Rotation paths and how fast each direction turns (degrees each step):
Each turn is a multiple of 5 degrees from 10 to 175, or 0.
Each row of a path follows its step; steps can be skipped.
path 1
step 4: [ 23  15  -5 -17 -10 -13  -7  11 -11  13  36 -17  -2  -8   2  -1  -4   4
  18  14 -19  -7  22  -4 -12   6 -10  10  15  15   2 -19 -13   1  11 -17
 -24  11  19   8   9]
step 5: [-14   4  22 -25   7  -3   5  24  -5  20   3 -16   9  -2  20   4  -5 -10
  25   6   1   5  -9 -16 -17  12  27  -5   0   0   9  11 -12  24   8  14
  24  11  17  15  -7]
step 6: [ -5 -37  -5 -19  -6   8 -25  -5   0   3   7  -4  -8 -15  11 -24 -16  -5
  19 -11   3   1   8 -14  -1  25  12  -5   0   7 -21 -12  -6  14 -16 -11
 -26  -4  17  -7  -7]
step 10: [ -2   5 -12 -12 -11  10   2   3  -6  11 -18 -23  17  -1  -6 -16 -26 -10
   3   9 -16  12 -10 -12 -20  -5  -6  13  22  10 -14  15 -22  -9   5  21
  -6   3  29  14  22]
step 11: [ -6 -33  -4 -29 -11  -5   6   2   2  16   1 -17  -7   0  -9   3  -3   1
  18  25 -19   7  11 -13 -24   8  22  18   4  12  13 -18   2  -9   5 -16
  12   2  -4 -25   1]
step 12: [ -9  -7   3 -17   6  -6  -1  13  16 -19 -22   8   1 -19  27   0  -2  -4
  25  -7 -10  10  -5 -27   7  28   2   0  19  -5  -3 -17 -15  -5   8  23
  -3  21  -7   3  22]
step 15: [ -2  15   2 -16   6   0  -5  10   8  -3 -21  -8  10 -21  24  -5 -17 -32
  -8  16   1  -4   4 -20  10  20  20   4  -6  -6  -3 -16 -13  -8   7  -7
 -12  32  25  -5   2]
step 16: [-12  -5 -11 -40   6  -2  -8   3 -23   9  -4  -5   1  12  -6   1  -2  10
  -2 -13 -33 -11  12 -16  -3   9  24   2   9 -16  14   7  -7  -2 -29  11
 -21  -7  19  -5  -2]
step 19: [ -2  -8   7 -17   7  16   0  -3   1   7 -11  19   4  15   5  -6 -15  17
  -9 -19 -18  12   5 -29   6  19  14 -11   8  33   2   2  -6  14 -14  27
 -18  -2  20 -12   6]
step 20: [ 20  -5   6 -11 -14 -25  -5 -26  -8  19  -6 -14   9  -4  15  -8 -10 -18
 -14  15  -1 -11  19 -10 -13  13 -15  18   1  15   7 -22   4 -12  10  18
 -12 -14  20  -3  12]
step 22: [ 13  -3  -1  -8  20  -1 -18  18  20  27 -14   2   6  -3  11 -11 -21  13
   7   1 -18  19  18 -26  11  17  14  -1  11  17  -4 -18  19  -3  -5  -8
 -19 -10  11  14   8]
Speeds:
[-2  4 -1  1  3 10  2  8  3  6 -1 -2  7  3 -3  6 -5  6 -2 -3 -8 -5 -2  5
 -6 -6  7  1  2 -1  3  3  1  2  2  4 -1  0  2 -1 -4] : 130
[12 -5 -1 -1 -6  2 -1  5  5 -7  1  0  7  3 -7  0 -9 -3  0  2  3  6  2 -3
 -2 -3 -1 -4  0  0  6  4  0 -3 -3 -7  0  5 -3  1 -1] : 100
[  0  -4   0   2   0   1   0  -1   5   3   7  -7  -6  -5   3  -7  -1   1
   2   2  -4   4  -7  -2  -9  -2   2  -4   3  -1 -10   7   1  -4   4   1
  -2   0 -10   3   0] : 20
[-6 -2  2 -2  2 -5  3  2  1 -8  1 -1 -3  4  2  0 -5  2  4  1 -7 -2 -1  5
  2 -1 -4 -4  2 -8  9 -7  7 -5  4  0 -8 -4 -4  6  3] : 80
[ 0 -4 -2  2  5  8 -3 -4  0 -1 -2 -1 -2 -1 -5 -4 -1  4  5 -6  5  2  8  3
 -2  8  5  6  5 -6  3 -4 -1  3  0  0  7 -1 -7  7  2] : 65
[ 0 14  7 -1  0  6  1 -1 -2  3 -4 -2 -4  2 -5 -1 -1 -9 -2 -1 -3 -5  7 -4
 -2  0  1 -2 -3  0 -4  2  3 -8 -4 -7 -1 -3 -4  3  6] : 60
path 2
step 0: [ 12   7  -1  -5   9  -9   4  -7   5   8   7  30  20  -1  13  12   6   6
 -18 -15  19  16  -3  11  18  13 -19  21  -9  12  -2 -20  -1   8   5   1
   4  26 -32   5 -28]
step 1: [ 10  29  -3 -11  -4   6  13   1  -1 -14  -6  13  12  -5   5  -5  -7  15
 -11 -17   0  -4 -22  12  28  12 -15  -5  -8 -14   9  -7   5  12  -9  17
  -6  37 -25 -14 -22]
step 2: [ -6  17 -12  34 -10  15 -17  -4  11 -13 -11  22  18  -5   8   9  -3   6
  -1 -23 -14 -12 -11  10  17  27 -14   1  -2  -1  23   5 -11   2  -2  -2
   2  19 -22 -12 -25]
step 3: [  1   2  11  24 -22  18  15 -10  -5 -12  -8  11  18 -24  17 -23  12   9
 -19 -11  -3 -12  -3   6   2  25 -13  -2  13  14  13  -4 -12  -1 -15  13
  17  -2 -29 -11 -16]
step 6: [  2  17  13 -15   6   4  17 -13   4 -28   1  24   7 -11  18 -20   5   7
 -29   4  32  -1   9   8  14  17   2  -9  -8  17 -14   2   6  18  16  12
  19   0  10   9  -5]
step 10: [  7  -4  11  -4   3  26 -17 -11  10  -9   2 -21  24  -6  -7  -4   5   4
 -19 -39  -4   3  -2  11   3   2  -6 -13   3   7   2   2  -2  -8  -3 -17
 -11  27 -27   2 -36]
step 14: [ -5   1  -7  18 -10  14   4   6   7  -2  -9  35   1 -13  -2 -13   8  23
  -5  -6  12  -2  39  -5  -4  22   0 -27  -8   4  14  13   2  20  17  -6
  20   1  14  -4 -13]
step 18: [  5  -4   8  -4  21  18 -17  -4  20 -18  25  -9   6 -10  -6 -40   0  19
 -34   3  -6   7 -10   8   8 -20  12  -8   1 -13 -10 -14   5   3   5   8
   8   9  -6   3 -24]
step 19: [ -3  10   0  10  19  10 -35   6  27  -8  21  -6  16 -18 -15  -5  14  20
  -9   2  -3  -6  24  21   2  -5  13  -7  -6 -28  -2   3  -1   3  -4 -12
  14  19   5  -7 -23]
step 20: [  5 -10   3  14   7   6  -8   1  22  24  14  -3  17 -25  -5 -21   8  27
 -10  -8  13  19  25  18  -8   0 -15  -8   4 -14   4 -15  -2 -19  11 -10
  24  18 -10  -3 -11]
step 21: [ 22   2   5  -6  10 -18   6 -17   5   2  -3  -5   8 -16 -11 -15  11  41
  -1  -6   0   4  24  -6   7  -5 -10 -33 -15 -23   5   7   7 -19   7  -3
  11  16 -15  -7 -19]
Speeds:
[ 5  1 -1  1 -6  1  0 -5  3 11  2 -4  0  3  1 13  0  7  2 -4  1  4 -1 -2
  4  1 -1 -5  4 -3  4  3 -1  2 -5  5  3  6 -6  0 -2] : 35
[  2  -6  -1  -2   9   5   3   1   5   4   1  -3  -3   0  -3  -3  -4   6
   4   3 -12   9   9  -1   1   6   5  -3   1  -2  -1  -3   3   0  -2  -3
   0  -4   5   0  -4] : 10
[  5   2   2   2   1  -5  -8   4   3   4  -1  -1  -8 -12  -5  -3   2  -2
  -1   2   4   1  -5   3   7   5  -1  -6  -2   8   3   1   5   2  -4  -3
  -3  -2  -2   1   0] : 0
[ 3  3  7 -4  0  0  1  3  6  0  3  2  3 -2 -1  8 -3  2 -5  9  4  1  1  3
  1 -3  0  4 -4 -4  4 -9  1  9  4 -8  6  2  4  2  5] : 55
[ -2   1   5  -2   1   7  -3  -9  -1  -3   1  -1   2  -1   5  -4  -2  -4
   7  -5   3   8   3  -1   1   3  -1   1 -10   2   3   0  -5   9  -6   2
  -3   0  -2  -3   7] : 10
[-1 -2 -6  4 -2  4 -4  1 -2 -1  4  3  4 -1  5  8  3 -6  7  3  1  5  0 10
  1 -1  2 -1  0  2  8  5 -1 -4  2 -4 -1  1 10 -3 -7] : 125
path 3
step 0: [ -2   4 -18   3   0 -14  12   2  10 -19 -15  18  -6   9  -6   6   8 -22
  -2  19 -10   0  -1  11 -25  14 -14   1 -11  16  -1  18  -1  12 -23 -29
 -20  -7 -10   8  22]
step 4: [-17  10  -2   9 -10  -2  16   3   1  -1   5   6 -26   8 -12 -17   8  -6
  -9   0 -25 -22  -8 -19 -20   2  14  12   0   4  27   3 -10  16 -26 -18
 -21  -6  -8  13   4]
step 5: [ 29   5 -16   6  15 -20   5   8   7  -7  -4  -2   3  25  -5 -37  -2  13
   4   4  -4 -17  -4  15   3 -16   0  -3 -11   0  -4  -7 -24  24 -13 -10
 -10 -20   4   3  10]
step 9: [  9   4   2 -23  -3   6  -8  14   7 -21  16 -25  11  16 -13 -20  -8  23
   3   2 -15  -9 -15   6   4   4 -15  -4  -7  -2  22  -6  -9  19 -13   0
 -23   9   7  25  17]
step 10: [ -7  -7   6   4   9   1  12 -16  11 -10  -3  19   5  10  -9 -21  19 -11
   8  -5 -13 -28 -26  -5 -12 -13 -13 -19  14  16   2   5   9  21  -4   0
  -9  -3  28  25  -3]
step 11: [ 16  -2 -14  -7   9 -13   5 -13   0  -7  -2  35  -9   6 -13  -5  -5 -28
   0   7  -3 -17 -17  10  -8  -6  -1 -10   4  -1   2  14 -17   0  -5 -36
  -3  -4   0 -30  19]
step 12: [  2   7  -9   1  23  -7   6   0 -29  -7 -30 -11 -12   4  -5  -1 -10  -4
 -30   4 -12   1  -4  11   1  15  14  22  -1   5  -9  -2  -8   1  11 -17
 -29  -9   9  -2  27]
step 13: [  3  14   8 -10  22 -19 -19   5  -8  -8  10 -34  12   7   9  15 -14  -1
   5  -3 -12 -11  16   1 -18  -3 -17  15   4   9  -8  -1  -6  15 -17 -16
 -19  10  11  24  10]
step 15: [  2   5  12 -14 -13   2  11   5  -2   7   8  23  -2 -14 -20 -27   3  -1
  -1   6  -3 -11 -25 -20  -5   7  -4  -9 -10  -3  20   5 -39   0 -15 -23
 -22  -4   7  -1   9]
step 19: [-18  -1  11  -3  -1 -23   7 -18   7  15   3  -2   9   2   2  -5 -17  -5
   0   4  -3 -11  11  -3   1  23  -6 -10 -19  -1   6   9 -24  -8  -7 -19
 -37  23  21  10  20]
step 20: [  7   5  13 -18   4  18   3 -20  -1  -2   9 -22  11   8  10  -5  -9   2
 -12  14  -3 -32 -33  22  -9   6   6 -10   8  -2  11 -15 -20   5  -7  12
 -18  -1   2  11  24]
Speeds:
[  0   0  -5   7   0  -7   0 -10  14  -2   6   1   7  -2   1  -1  -4  -3
   4  -1   2   2   3   6   5  -2  -2   7   0   1  -5   1  -2  -2  -4  -2
   0   0   0  -2  -1] : 130
[ -8  -1  -2   4  -2   2  -5   0  -1   0   0   5   0   1 -10   1   2   5
   7   7   0  -2   1  -2  -6   0  -1  -3   4   5  -3  -2   2 -13  -2  -3
  -1   0   6  -7  -1] : 95
[-4  2  3  1 -3  4 -3  1  1  2 -4  5 -4  3 11  1  0 -2 -5  4 -5  5 -4  3
  2 -5 -6  4  7  1  1 -6 -8 -1  1  0 -5  7  0 -8 -2] : 85
[  0   3  -5   5   2   3   1   6   3 -10  -1  -7  -6   4   0   5   0   5
  -2   3  -5   5   3   1  -4  -2   1   7  -1   1   0  -5   4   1 -13   0
   0  -1  -5   4   0] : 85
[ -3  -3  -5   1   5  -1  -8   5   8  -4   3   8  -6   2   0 -10   1   0
  -4  -7   0  -1  -3   2  -1  -1   7   0   2  -4   6  -1   5   1   4  -6
   1  -2   1   0  -4] : 60
[  7  -3  -1   6   2   3   4   2  -6   0   6   6   1   3  -3   1  -5   1
  -5   0   4 -10   3   2   0 -11   6   1   1  -2   1  -3  -5  -2  -2   4
   6   5  -5  -3   3] : 115
[  2 -11   1   1   2   6   2  -1  10  -2  -2   0  -2   9   3   3  -1   2
  -1   5  -1  -5   0  -2   7   6  -4  -4  -7   0   3   3   5  -3   2   2
   1   5   3  -1   6] : 35
